Each row is where one point has got to under a steady rotation. How many steps took it there?
The counts run from 0 to 415.
|  .31 | -.19 | -.40 | -.19 | -.45 | -.02 | -.16 | -.03 | -.19 | -.06 | -.11 | -.21 | -.05 | -.35 |  .45 |  .09 | -.09 |  .16 |  .16 |  .05 | -.03 | -.03 | -.11 | -.11 | -.39 | -.06 |  .05 | -.30 |  .27 |  .39 | -.18 | -.18 | -.16 | -> 82
|  .24 | -.23 | -.13 |  .03 |  .03 |  .15 | -.01 | -.28 | -.14 | -.27 | -.14 | -.16 | -.15 | -.07 |  .13 | -.28 |  .30 | -.20 |  .04 |  .39 | -.27 |  .11 | -.09 |  .33 | -.25 | -.40 | -.16 | -.03 | -.54 | -.28 | -.06 | -.02 |  .24 | -> 182
|  .06 | -.01 | -.21 | -.51 | -.16 | -.04 | -.39 | -.28 |  .18 |  .09 |  .11 |  .18 |  .11 | -.01 | -.05 | -.21 | -.03 |  .22 | -.20 |  .25 | -.34 |  .14 |  .02 |  .06 | -.53 | -.31 |  .01 |  .35 | -.25 |  .40 | -.07 | -.22 |  .00 | -> 44
|  .32 |  .06 |  .11 |  .17 | -.30 | -.33 |  .18 | -.07 | -.16 | -.14 | -.15 | -.59 |  .23 |  .04 |  .15 | -.13 |  .16 | -.08 |  .06 | -.09 |  .02 | -.27 |  .09 | -.12 | -.42 | -.20 |  .04 |  .38 | -.23 |  .22 |  .05 | -.26 | -.16 | -> 407
|  .35 | -.27 | -.18 | -.08 | -.01 |  .33 |  .01 | -.01 |  .07 | -.15 | -.33 | -.14 | -.06 |  .11 |  .14 |  .17 |  .16 | -.08 |  .47 |  .44 | -.18 |  .04 | -.39 |  .02 | -.04 | -.18 |  .11 |  .12 | -.42 |  .01 | -.41 | -.17 | -.33 | -> 97
| -.10 |  .03 |  .29 | -.08 |  .18 |  .19 |  .12 |  .02 |  .07 |  .04 | -.02 | -.03 |  .25 |  .09 | -.07 | -.01 |  .01 | -.16 | -.06 |  .21 | -.26 |  .40 | -.14 |  .56 | -.27 | -.23 |  .06 |  .33 | -.66 | -.05 | -.29 | -.29 | -.09 | -> 268
|  .32 |  .00 | -.42 | -.32 | -.42 |  .00 | -.20 | -.13 |  .04 | -.02 | -.02 |  .22 |  .04 | -.14 |  .57 |  .12 |  .04 |  .24 | -.09 |  .39 | -.07 |  .01 | -.02 |  .18 | -.36 | -.16 |  .09 | -.16 | -.25 |  .34 | -.17 | -.06 | -.19 | -> 84
|  .25 |  .14 | -.10 |  .31 | -.02 |  .11 |  .24 | -.02 |  .11 | -.02 |  .05 | -.45 |  .25 |  .07 | -.06 | -.13 |  .19 | -.35 |  .08 |  .34 | -.14 |  .02 | -.24 |  .08 | -.41 | -.32 | -.03 |  .52 | -.26 | -.02 | -.23 | -.11 | -.13 | -> 143
|  .58 | -.19 | -.23 | -.10 | -.11 | -.11 | -.08 | -.02 | -.15 | -.20 | -.26 | -.32 |  .01 |  .00 |  .34 | -.02 |  .22 |  .00 | -.29 | -.18 | -.18 | -.21 | -.06 | -.13 | -.38 | -.07 |  .13 | -.24 | -.05 |  .01 | -.22 | -.47 | -.46 | -> 75
|  .29 |  .03 | -.49 | -.31 | -.47 |  .00 | -.17 | -.15 | -.10 | -.01 |  .02 |  .03 | -.01 | -.30 |  .46 |  .04 | -.02 |  .18 |  .09 |  .19 | -.05 | -.01 | -.10 |  .12 | -.41 | -.13 |  .05 | -.33 |  .08 |  .44 | -.04 | -.16 | -.13 | -> 83
|  .12 | -.49 | -.08 | -.16 | -.16 | -.15 |  .11 | -.10 | -.23 |  .01 | -.20 | -.20 |  .01 | -.05 |  .04 | -.06 |  .62 | -.10 | -.08 |  .24 | -.23 |  .11 | -.13 |  .11 | -.42 | -.35 | -.42 |  .13 | -.18 | -.21 | -.11 | -.23 |  .24 | -> 178
| -.13 | -.67 | -.04 |  .09 | -.36 | -.14 | -.26 | -.14 |  .05 |  .17 | -.12 | -.23 |  .30 | -.11 | -.09 |  .03 |  .29 |  .01 |  .01 |  .07 | -.22 | -.08 |  .07 | -.07 | -.38 | -.37 | -.01 |  .06 | -.32 |  .16 | -.20 | -.46 |  .21 | -> 304
|  .12 |  .35 | -.34 | -.11 | -.16 | -.06 | -.02 | -.22 | -.03 |  .04 | -.23 | -.40 | -.07 | -.04 |  .60 | -.03 | -.17 |  .23 | -.10 |  .10 |  .16 |  .06 | -.22 |  .25 | -.41 |  .04 | -.07 |  .24 |  .11 |  .32 |  .25 | -.17 |  .04 | -> 123
|  .19 |  .35 | -.23 | -.41 | -.14 |  .15 | -.21 | -.02 |  .06 | -.29 | -.27 | -.11 |  .02 |  .05 |  .24 |  .06 | -.38 |  .33 |  .04 |  .14 | -.11 |  .40 | -.28 |  .27 | -.34 |  .07 |  .00 |  .11 | -.24 |  .13 | -.17 | -.20 | -.43 | -> 376
|  .12 |  .28 | -.16 |  .34 | -.04 |  .16 | -.17 | -.06 |  .14 |  .43 | -.11 | -.51 |  .34 | -.16 | -.04 | -.19 | -.04 | -.14 | -.02 |  .37 | -.19 | -.01 | -.41 |  .36 | -.20 | -.25 | -.24 |  .07 | -.08 |  .03 | -.04 | -.39 |  .05 | -> 140
|  .28 |  .11 |  .09 | -.08 |  .10 | -.18 | -.15 |  .31 | -.21 |  .00 |  .06 | -.76 |  .13 | -.26 | -.33 | -.40 |  .05 |  .18 | -.08 |  .18 | -.07 |  .25 | -.26 | -.14 | -.41 |  .02 | -.09 |  .10 | -.01 |  .06 |  .04 | -.28 | -.25 | -> 156
|  .35 | -.35 |  .06 | -.04 |  .04 | -.12 | -.18 |  .17 | -.29 | -.27 | -.10 | -.34 | -.13 | -.17 |  .27 | -.36 | -.01 |  .15 | -.32 |  .16 | -.28 |  .17 | -.23 | -.17 | -.43 | -.04 |  .02 |  .47 | -.07 | -.09 | -.11 |  .06 |  .04 | -> 166
|  .26 | -.57 | -.09 | -.37 | -.02 | -.04 | -.03 | -.26 |  .17 |  .14 | -.02 |  .19 | -.04 |  .21 |  .60 |  .20 |  .11 | -.02 | -.12 |  .25 | -.13 | -.12 | -.11 |  .01 | -.37 | -.20 |  .06 |  .16 | -.20 |  .23 | -.24 | -.24 | -.03 | -> 343
|  .35 |  .04 | -.16 |  .16 |  .03 |  .23 |  .04 | -.16 | -.31 | -.18 |  .05 | -.13 | -.14 | -.27 |  .27 | -.36 |  .27 | -.21 |  .17 |  .36 | -.18 | -.01 | -.03 |  .37 | -.18 | -.39 |  .11 | -.27 | -.54 |  .02 |  .07 | -.11 |  .25 | -> 187
| -.17 | -.44 |  .28 | -.29 | -.17 | -.24 | -.09 |  .12 |  .09 |  .04 | -.28 | -.07 |  .29 |  .16 |  .35 |  .25 |  .03 |  .30 | -.11 |  .00 |  .06 |  .24 | -.09 |  .12 | -.40 |  .00 |  .04 |  .43 | -.30 |  .17 | -.21 | -.32 | -.14 | -> 0
|  .32 |  .03 | -.12 | -.22 |  .19 |  .16 |  .06 | -.31 |  .25 |  .27 | -.06 | -.01 |  .16 |  .17 |  .25 |  .15 |  .03 | -.12 | -.01 |  .34 | -.15 | -.09 | -.10 |  .46 | -.24 | -.27 | -.03 | -.49 | -.42 |  .07 | -.11 | -.42 | -.23 | -> 353
|  .18 |  .05 | -.39 | -.43 | -.36 |  .11 | -.24 | -.15 |  .09 |  .24 | -.20 |  .12 |  .13 | -.17 |  .23 |  .25 |  .18 |  .23 |  .04 |  .42 | -.12 |  .06 | -.19 |  .23 | -.28 | -.25 | -.18 | -.30 | -.19 |  .37 | -.15 | -.23 | -.10 | -> 89
|  .09 | -.17 | -.13 |  .05 | -.02 |  .01 | -.22 | -.16 | -.29 |  .18 | -.16 | -.27 | -.03 | -.36 |  .08 | -.27 |  .40 |  .07 | -.12 |  .34 | -.22 | -.02 | -.27 |  .39 | -.16 | -.30 | -.34 | -.29 | -.15 | -.15 |  .06 | -.27 |  .35 | -> 180
| -.27 | -.30 | -.19 | -.13 | -.16 |  .06 | -.29 | -.36 |  .04 |  .07 | -.01 | -.24 |  .17 | -.17 | -.20 | -.11 |  .02 | -.01 |  .32 |  .19 | -.22 |  .15 |  .04 |  .19 | -.35 | -.41 | -.11 | -.29 | -.22 |  .34 |  .00 | -.44 |  .26 | -> 306
|  .49 |  .07 |  .03 | -.16 | -.22 | -.19 |  .26 |  .16 | -.02 | -.01 |  .00 | -.34 |  .32 |  .01 |  .20 |  .21 |  .05 |  .04 |  .17 |  .04 |  .08 |  .08 |  .00 | -.20 | -.48 |  .00 |  .18 | -.05 | -.17 |  .32 | -.23 | -.30 | -.63 | -> 367
| -.08 |  .25 | -.23 |  .05 |  .01 |  .15 | -.19 |  .17 |  .14 |  .07 | -.02 | -.33 |  .23 | -.11 |  .43 |  .07 | -.23 |  .05 | -.47 |  .00 |  .10 |  .28 | -.09 |  .44 | -.44 |  .11 |  .26 | -.15 |  .02 |  .19 | -.04 | -.39 | -.04 | -> 249
|  .05 |  .09 |  .02 | -.07 |  .24 | -.16 |  .30 |  .03 | -.16 |  .15 |  .28 | -.57 |  .10 | -.11 |  .36 |  .09 |  .08 | -.03 |  .17 |  .08 |  .44 |  .15 |  .01 |  .27 | -.49 |  .04 |  .11 | -.32 | -.12 |  .27 |  .31 | -.30 | -.04 | -> 237
|  .10 | -.01 |  .16 |  .07 | -.19 | -.30 |  .10 | -.16 |  .01 |  .03 | -.01 | -.55 |  .45 |  .07 | -.25 | -.08 |  .17 | -.04 |  .14 | -.20 |  .06 | -.05 |  .18 |  .01 | -.46 | -.27 |  .00 |  .05 | -.26 |  .26 |  .07 | -.58 | -.16 | -> 24
|  .00 |  .32 | -.47 | -.17 |  .01 |  .17 | -.23 |  .09 | -.33 | -.23 | -.04 | -.25 | -.03 | -.34 |  .11 | -.01 |  .47 |  .15 | -.19 |  .11 |  .11 |  .25 | -.08 |  .17 | -.27 |  .10 |  .29 | -.32 | -.11 |  .24 |  .11 | -.41 | -.08 | -> 203
|  .03 | -.05 | -.21 | -.51 | -.19 | -.08 | -.32 | -.26 |  .03 |  .10 |  .17 | -.05 |  .02 | -.20 | -.12 | -.26 | -.19 |  .24 |  .05 |  .11 | -.20 |  .30 | -.06 |  .02 | -.53 | -.24 | -.03 |  .17 |  .00 |  .58 |  .01 | -.30 |  .09 | -> 43
|  .09 | -.19 |  .20 |  .10 |  .30 | -.24 |  .32 |  .17 | -.12 |  .10 |  .11 | -.66 |  .09 | -.04 |  .38 |  .04 |  .12 | -.14 |  .20 |  .12 |  .41 |  .07 | -.07 |  .01 | -.36 |  .04 |  .17 | -.25 | -.10 |  .22 |  .22 | -.31 | -.06 | -> 236
|  .14 | -.10 | -.02 | -.15 | -.18 |  .04 | -.16 |  .23 | -.04 |  .10 | -.47 | -.40 |  .13 |  .00 |  .30 |  .16 | -.20 |  .27 | -.07 | -.02 | -.25 |  .18 | -.47 |  .00 | -.19 |  .13 |  .01 |  .26 |  .13 |  .20 | -.39 | -.40 | -.33 | -> 379
|  .26 |  .10 |  .16 | -.16 |  .12 | -.25 |  .07 |  .20 | -.15 |  .18 | -.28 | -.56 |  .16 |  .07 |  .14 |  .11 |  .34 |  .31 |  .23 |  .15 |  .24 | -.19 | -.36 | -.11 | -.06 |  .07 |  .02 | -.01 | -.19 |  .29 |  .08 | -.44 | -.42 | -> 110
| -.26 | -.10 |  .13 | -.45 | -.15 | -.08 | -.16 | -.24 |  .07 |  .09 | -.28 | -.13 |  .12 |  .08 |  .26 |  .03 | -.26 |  .31 |  .17 |  .10 | -.02 |  .50 | -.15 |  .48 | -.28 | -.14 | -.20 |  .07 | -.26 |  .25 |  .04 | -.34 |  .15 | -> 3
|  .15 |  .34 | -.29 | -.20 | -.04 | -.05 | -.20 |  .03 | -.25 | -.29 |  .09 | -.22 |  .13 | -.25 |  .00 | -.11 |  .45 |  .15 | -.02 |  .23 |  .16 |  .12 |  .11 |  .15 | -.33 | -.05 |  .23 | -.44 | -.43 |  .16 |  .26 | -.20 | -.06 | -> 198
|  .15 |  .23 | -.02 | -.22 | -.20 | -.07 | -.26 |  .25 |  .00 |  .11 | -.31 | -.42 |  .25 | -.10 |  .11 |  .13 | -.20 |  .37 | -.07 | -.05 | -.08 |  .14 | -.37 |  .06 | -.25 |  .17 | -.03 | -.21 |  .08 |  .25 | -.24 | -.47 | -.47 | -> 374
|  .24 | -.75 | -.05 | -.22 |  .01 | -.13 |  .00 | -.08 |  .17 |  .39 | -.05 | -.04 |  .02 |  .13 |  .45 |  .24 |  .06 |  .05 | -.03 |  .18 | -.04 | -.09 | -.14 | -.09 | -.37 | -.17 | -.06 | -.02 |  .04 |  .27 | -.28 | -.35 | -.08 | -> 344
